In the data rows, 500 means zero.
Here are some points, each followed by its number:
array([413., 496., 450., 357., 406., 414., 426., 382., 386., 441., 311., 335.]) 0
array([606., 298., 375., 301., 657., 293., 566., 520., 706., 352., 435., 817.]) 1
array([410., 562., 283., 491., 387., 489., 261., 513., 488., 293., 598., 293.]) 2
array([619., 448., 450., 428., 496., 526., 511., 489., 452., 441., 503., 399.]) 3
array([537., 418., 476., 284., 588., 635., 614., 595., 493., 615., 407., 501.]) 4
array([417., 249., 280., 312., 277., 467., 422., 277., 323., 571., 315., 292.]) 5
array([490., 507., 538., 463., 629., 613., 521., 406., 528., 553., 477., 412.]) 6
array([612., 327., 429., 371., 418., 375., 595., 312., 342., 440., 322., 374.]) 7
array([720., 698., 677., 713., 493., 154., 328., 357., 442., 446., 341., 600.]) 8
array([602., 431., 492., 440., 416., 659., 698., 458., 436., 619., 504., 317.]) 9
array([493., 491., 589., 515., 497., 548., 469., 581., 500., 427., 641., 287.]) 10
New points follow, each followed by the numbers of its three nearest points above, looking only along the 4 directions in which the numbered points spread most, nearest first.
array([685., 518., 572., 653., 348., 611., 476., 433., 658., 532., 598., 518.]) 6 10 3
array([327., 564., 565., 536., 430., 435., 620., 565., 382., 554., 336., 591.]) 3 6 0
array([481., 676., 580., 492., 420., 425., 456., 356., 588., 457., 519., 549.]) 3 6 10
array([718., 466., 631., 471., 553., 587., 506., 557., 549., 527., 637., 567.]) 6 3 4
array([384., 547., 582., 324., 585., 473., 553., 579., 486., 371., 243., 481.]) 3 6 4
array([453., 486., 497., 530., 602., 598., 631., 654., 570., 495., 560., 637.]) 6 4 3
array([368., 459., 665., 512., 492., 559., 539., 531., 419., 854., 489., 338.]) 9 6 3
array([776., 473., 406., 529., 675., 503., 671., 358., 635., 450., 592., 409.]) 6 3 4
array([306., 577., 421., 544., 408., 379., 654., 616., 428., 511., 347., 558.]) 3 6 0
array([504., 366., 556., 389., 555., 666., 476., 584., 428., 510., 677., 485.]) 6 3 10
array([629., 667., 534., 681., 548., 529., 531., 732., 515., 487., 602., 578.]) 10 6 3
array([375., 529., 475., 357., 547., 315., 271., 521., 441., 251., 419., 703.]) 3 1 0
array([457., 544., 433., 579., 520., 557., 697., 581., 521., 432., 504., 511.]) 6 3 10
array([305., 263., 507., 272., 266., 375., 517., 309., 294., 537., 206., 521.]) 7 5 0
array([434., 544., 403., 410., 452., 496., 487., 472., 497., 372., 579., 628.]) 3 6 10
array([378., 434., 332., 389., 616., 613., 418., 574., 367., 615., 605., 397.]) 3 10 6
array([351., 566., 531., 482., 322., 331., 574., 519., 298., 566.,  74., 586.]) 7 0 3
